In the data rows, 128 means zero.
Here are some points:
[142 181 181  84 181 156 166 113 132 155 146 119]
[157  74  83 157  81 115  74 136 157 121  86 146]
[ 53 154 128 189 132  90 116 141  53  64 138 114]
[191  46  62 136  52 112  55 127 175 128  72 151]
[104 175 150 128 165 134 156 122 103 125 163 128]
[ 90 179 173 114 177 129 166 134  84 116 157 111]
[122 132 138 140 133 131 137 136 115 135 133 122]
[175 139 152  68 168 178 167 105 178 189 139 122]
[ 66 144 147 170 137  97 124 150  63  73 135 104]
[162 102  93 121 131 146 120 120 170 145 101 127]
[ 88 155 158 158 158 118 144 144  77  99 147 114]
[149 116 126 104 143 147 141 124 151 154 125 138]
[102 173 144 126 152 140 158 120 121 137 148 124]
[135 148 161  85 162 159 170 119 140 163 149 116]
[ 80 153 137 151 124  92 123 139  66  82 152 119]
[162  78  81 129  81 131  96 121 170 137 109 142]
[180 125 117  91 141 165 148 106 191 185 122 136]
[137 159 140 122 127 148 137 125 139 137 136 135]
[183  99 104 104 123 145 120 122 179 163 101 152]
[111 168 177 134 180 131 159 138  88 122 156 123]
[ 96 108 101 161  97  98  94 136 104  90 115 124]
[190 112 140  73 146 176 149 106 210 183 117 136]
[176  88 105 121 100 138 112 117 176 162 106 140]
[ 94 155 153 141 139 121 138 134  87 103 144 118]
[186  58  60 121  73 126  84 126 182 142  89 150]
[ 91 167 169 135 159 123 148 135  89 121 148 110]
[169 110 114  98 122 157 135 109 189 157 122 139]
[159 129 121 104 130 147 146 107 178 157 125 135]
[ 80 118 124 142 121  99 116 151  77  97 131 117]
[180  93  81 127  88 134  94 118 166 141 104 160]
[114  98 112 150  90  99  92 138 110 100 114 127]
[115 149 140 142 130 136 136 132 110 121 135 126]
[110 151 151 148 136 123 128 130 100 120 131 113]
Then 10 other points, each followed by its number:
[169  63  64 140  52 107  69 131 158 121  95 147] 0
[ 93 172 177 136 181 138 165 130 101 127 144 113] 1
[ 65 165 164 153 142 101 140 146  61  84 158 128] 2
[ 49 124 141 171 106  71  96 152  41  54 140 114] 3
[191  82  85 123  74 120  81 127 170 144  86 159] 4
[176  83  79 127  80 133  88 122 167 141 105 160] 5
[ 77 129 131 156 115  97 121 148  80  88 126 112] 6
[112 149 145 125 134 117 128 130 102 111 137 125] 7
[152 129 142 119 135 139 133 127 147 136 132 138] 8
[143 118 117 114 134 142 147 129 150 155 130 136] 9
Which two of these numbered points are nearest to each point below, ignoring the 2 directions in which the first points spread most? Their numbers follow each, nearest first.
[154  50  44 157  57 112  74 134 168 130  90 157] > 9 5
[120  93 101 144  77 111  92 131 121 114 121 128] > 0 3
[163 153 155  85 161 158 156 112 154 168 128 126] > 7 4
[ 93 172 163 121 172 136 179 132 100 130 165 116] > 9 6
[199 141 128  83 131 178 149 102 200 184 125 148] > 5 0
[101 133 134 157 108  99 111 142  89  93 135 135] > 2 8
[112 179 162 127 161 148 163 126 109 132 149 119] > 5 8
[119 137 138 128 131 134 131 131 122 127 129 131] > 2 7
[166  80  94 112  93 142 114 125 178 155 100 135] > 6 9
Here are 10 other points, each followed by its number:
[149 166 127 113 159 167 164 112 167 170 139 146] 0
[ 66 122 112 199  88  71  88 156  55  59 129 125] 1
[145  72  80 163  81 108  84 134 144 112  99 130] 2
[125 110 129 142 109 121 121 132 123 117 125 127] 3
[ 95 215 199 107 213 144 190 117  95 141 161 111] 4
[180 113 101 115 109 170 128 117 204 167 114 133] 5
[203 103 123  62 139 167 142 106 203 182 124 138] 6
[170  54  69 136  74 105  66 129 152 119  95 141] 7
[118  92 101 133  99 117 115 131 131 113 123 120] 8
[ 88 113 121 163  95  89  95 146  87  82 117 122] 9
The same question for these:
[123 119  84 169  97 116 100 133 132 115 110 149] > 0 5
[ 41 117 111 185  92  74  98 153  50  51 139 111] > 8 9
[146 135 145 119 154 152 148 119 153 153 126 116] > 2 3
[141 124 147 123 128 141 138 127 141 140 130 124] > 3 9
[157 149 134 107 166 163 161 115 171 166 129 139] > 0 4
[ 87 107 121 170 102  99 112 144  91 103 128 121] > 3 2
[ 85 189 188 132 191 133 179 132  85 120 165 104] > 2 3
[135  93  77 156  76 111  83 133 136 108 102 141] > 1 2
[138  76  91 149  90 101  79 136 121 105 112 132] > 7 6
